Small tables with named rows and columns. After each table, cells are looked up by row and column.

fuvoni:
columns: nir, rog, nid, suvezi, raru, sem, mabete, nus
duzotut: [8.24, 4.89, 5.05, 4.34, 4.44, 4.42, 4.42, 4.48]
rili: [5.03, 4.60, 4.28, 4.13, 4.34, 4.61, 4.60, 4.68]
defop: [3.71, 6.96, 2.34, 4.46, 4.48, 4.47, 4.46, 4.44]
tabufi: [5.49, 6.91, 4.27, 4.44, 4.62, 4.48, 4.37, 4.37]
ber: [2.84, 4.07, 2.07, 4.30, 4.46, 4.64, 4.57, 4.55]
sokomov: [4.71, 4.15, 2.84, 4.21, 4.39, 4.57, 4.52, 4.59]
kuza: [4.68, 7.64, 2.47, 4.34, 4.53, 4.56, 4.49, 4.49]
pugav: [4.18, 4.69, 5.82, 4.52, 4.45, 4.37, 4.41, 4.41]
kisileg: [3.26, 8.53, 4.29, 4.50, 4.37, 4.44, 4.53, 4.59]

kisileg, nus: 4.59
ber, nid: 2.07
ber, sem: 4.64
duzotut, nir: 8.24
defop, nid: 2.34
kisileg, nir: 3.26
rili, raru: 4.34
ber, nus: 4.55
duzotut, sem: 4.42
sokomov, suvezi: 4.21
rili, nus: 4.68
rili, rog: 4.60
tabufi, rog: 6.91
tabufi, nus: 4.37
defop, mabete: 4.46
kisileg, nid: 4.29
kisileg, raru: 4.37
pugav, mabete: 4.41

rubibe =
	tus	zimu	pag
nizenik	196	18	245
giloze	86	144	106
ledek	173	221	224

zimu of giloze is 144
pag of giloze is 106
zimu of nizenik is 18
tus of giloze is 86
zimu of ledek is 221
pag of ledek is 224
tus of nizenik is 196

Table digine
|  | sof | dak | pok | dogule | bip | nuvubep | seluvam | pubir |
|---|---|---|---|---|---|---|---|---|
| fugitek | -55633 | 12087 | 49909 | 11741 | -43189 | -23642 | -6551 | 10037 |
| bel | -15235 | -10551 | -36517 | -10497 | -17291 | -15509 | -4632 | 7069 |
| midu | 27281 | -20385 | -74607 | -51832 | -1678 | -45044 | -17964 | -21325 |
| fofanaf | 10491 | -33348 | -41223 | -59467 | -14607 | -54733 | -44336 | -57873 |
| tudoz | -33567 | 13720 | -18142 | 12538 | -18477 | -6079 | 22444 | 47199 |
| demeso | -24076 | 6634 | 73567 | -23854 | -43169 | -71303 | -41313 | -44859 |
| birom | -54321 | -5933 | 67207 | -14126 | -50811 | -43493 | -36497 | -41091 |
| lofuga | 25084 | -22968 | -75866 | -50963 | -1033 | -41637 | -17764 | -24009 |
| samate | -40335 | 11041 | -3725 | 14308 | -21666 | -7482 | 19296 | 43011 |
| labafe | -23825 | 12214 | 18207 | -8509 | -28648 | -37456 | -5628 | 7105 |

tudoz, dak -> 13720
fofanaf, sof -> 10491
birom, dak -> -5933
labafe, bip -> -28648
lofuga, dogule -> -50963
tudoz, bip -> -18477
birom, pok -> 67207

nudo.csv
,nez,sozutat,bipev,gef,biguduk
zumo,182,124,143,197,16
tilekuf,136,216,152,126,212
nokimul,38,103,194,198,30

nez of zumo: 182
nez of tilekuf: 136
biguduk of zumo: 16
sozutat of nokimul: 103
sozutat of tilekuf: 216
biguduk of tilekuf: 212
gef of nokimul: 198
biguduk of nokimul: 30
gef of zumo: 197
bipev of nokimul: 194
gef of tilekuf: 126
bipev of zumo: 143
sozutat of zumo: 124

Table sek
         pozo  folomur  dis  mumetol  soz  fopivuk  zomebid  zet  fekubo  nemav
memafip   132      107  109      127  138      112      179   29     127    127
guleb     138      182  171      129  153      113      115  131     114    134
guf       162       79  112      121  127       86      140  186     157    147
pepu      140      163  112      152  151      113      153  140     148    171
pulin     164       86  101      143  130      167      151   82     122    128
dimo       90      118  144      116  117      130      145   89     122    135
lin       171      145  160      121  150      111      116  145     113    115
rud        81      141  140      115   94      120      153  113     142    115
bef       138      242  145      208  171      175      125  112     178    242

fopivuk of guleb = 113
fopivuk of pepu = 113
fekubo of rud = 142
nemav of pepu = 171
pozo of bef = 138
zomebid of guleb = 115
pozo of rud = 81
dis of bef = 145
folomur of dimo = 118
soz of bef = 171
dis of rud = 140
fopivuk of lin = 111
mumetol of rud = 115
zomebid of lin = 116
fopivuk of dimo = 130
nemav of rud = 115
zet of guleb = 131
nemav of lin = 115
pozo of pulin = 164

Table ritibi
	tes	saforad	nul	tov	penamu	dizafab	zisenu
rupu	158	122	164	163	128	234	114
kat	120	182	140	127	178	180	191
vama	139	148	104	159	176	137	150
navibi	164	136	136	189	177	163	160
gon	169	89	170	150	177	210	161
rapalo	136	124	109	145	164	120	124
dedote	114	223	91	192	191	193	128
kidi	134	162	135	141	145	121	133
zisi	150	141	55	170	155	197	155
kisotu	87	165	159	130	157	172	149
giku	148	189	136	127	169	167	139
zafamud	173	149	161	147	177	178	158
bekeb	151	184	128	210	173	151	187
nel	116	177	117	161	146	203	142

nul of zafamud is 161
tov of kisotu is 130
tov of zafamud is 147
nul of zisi is 55
tov of dedote is 192
nul of kisotu is 159
tes of nel is 116
penamu of kat is 178
saforad of gon is 89
dizafab of rapalo is 120
tes of rapalo is 136
dizafab of vama is 137
tov of zisi is 170
penamu of rapalo is 164
zisenu of bekeb is 187
saforad of rupu is 122
dizafab of bekeb is 151
saforad of giku is 189
saforad of navibi is 136
Which row has the largest nul? gon

gur:
            fom     mos  midenam     kag     dag  gutulop  gefigo   kelat
lovenun  92.563  51.991    6.641  60.453  12.993   53.521  53.259  28.801
vir      62.060  62.572   50.326  80.970  63.060   82.204  79.289  15.715
resaf    74.535  61.446   50.634  42.520  25.602   37.500  51.217  39.704
biseti   36.452  81.908   58.699  40.674  85.170   40.260  42.432  29.024
loto     44.147  33.435   48.169  35.939  42.564   47.302  71.341  64.877
ronaf    68.584  34.830   49.927  66.629  47.915   71.264  36.309  42.406
bod      27.725  70.534   74.073  52.308  72.433   20.550  34.160  53.499
kerodi   71.061  37.420   68.636  40.722  58.372   50.842  39.704  82.550
giru     59.267  50.154   34.710  54.511  58.573   43.164  43.129  58.493
kur      61.409  49.391   70.139  19.581  33.455   65.919  51.970  74.030
napun    31.254  19.366   56.010  48.933  58.617   43.824  67.658  64.675
laziga   28.268  44.725   46.973  51.241  70.395   48.842  54.905  25.382
moz      68.090  36.844   50.332  50.963  72.618   62.939  46.789  38.703
rebi     52.109   4.533   27.334  58.549  62.006   26.758  89.163  68.449

napun, gefigo: 67.658
resaf, gefigo: 51.217
lovenun, kelat: 28.801
biseti, dag: 85.170
napun, mos: 19.366
giru, fom: 59.267
biseti, gutulop: 40.260
moz, gutulop: 62.939
biseti, kag: 40.674
kur, gutulop: 65.919
kerodi, fom: 71.061
laziga, gefigo: 54.905
rebi, midenam: 27.334
bod, dag: 72.433
napun, fom: 31.254

kep:
|  | dat | genop |
|---|---|---|
| nakerur | 32.5 | -69.2 |
| naza | 29.9 | -80.7 |
| kaza | 27.1 | -84.9 |
| guf | 62.3 | 57.7 |
| tun | 36.5 | -92.1 |
| doz | 37.9 | -96.3 |
| lemebaz | 52.0 | -25.0 |
| guvap | 39.6 | -53.8 |
| lipilo | 46.4 | -29.5 |
| mus | 61.5 | 53.0 |

tun, genop: -92.1
guvap, dat: 39.6
kaza, genop: -84.9
mus, genop: 53.0
lemebaz, genop: -25.0
naza, genop: -80.7
guvap, genop: -53.8
nakerur, genop: -69.2
guf, genop: 57.7
doz, dat: 37.9
doz, genop: -96.3
lemebaz, dat: 52.0
lipilo, dat: 46.4
mus, dat: 61.5
naza, dat: 29.9
guf, dat: 62.3
Row with the largest genop: guf

feki
|  | dukof | dodiz | geru | rini | mobeto | muzud |
|---|---|---|---|---|---|---|
| gamesaf | -4.701 | -2.857 | -1.202 | -2.442 | -0.900 | -2.107 |
| tig | -3.600 | -3.497 | -3.489 | -6.416 | -3.494 | -2.883 |
| fufe | -2.682 | -1.520 | -3.350 | -2.724 | -3.630 | -4.353 |
| sosapav | -3.600 | -2.134 | -1.207 | 0.066 | -1.160 | -2.608 |
| bef | -3.600 | 0.483 | -0.776 | 4.075 | -0.776 | -2.985 |
| delup | -2.832 | 1.501 | -1.162 | 6.919 | -0.900 | -3.962 |
| lugimeb | -4.874 | -1.463 | -0.409 | -0.868 | 0.548 | -2.270 |
| bil | -3.600 | -0.369 | -0.649 | 3.707 | -0.670 | -2.791 |
| gafu | -4.459 | -3.361 | -1.544 | -4.175 | -0.900 | -1.674 |
| ker | -4.084 | -1.520 | -1.202 | -1.838 | -0.900 | -2.791 |
| pezogom | -3.379 | -1.520 | -2.273 | -2.077 | -2.375 | -3.514 |
| mifek | -3.442 | 0.816 | -1.035 | 5.219 | -0.900 | -3.670 |
| kop | -4.368 | -2.852 | -1.202 | -3.208 | -0.900 | -1.492 |
| fivo | -4.752 | -1.520 | -0.846 | -1.838 | -0.073 | -2.557 |

What is the rini of bef in feki? 4.075
What is the muzud of bef in feki? -2.985
What is the dodiz of fufe in feki? -1.520
What is the mobeto of bil in feki? -0.670
What is the muzud of delup in feki? -3.962
What is the mobeto of gamesaf in feki? -0.900
What is the muzud of tig in feki? -2.883
What is the muzud of kop in feki? -1.492
What is the dodiz of tig in feki? -3.497
What is the rini of fufe in feki? -2.724

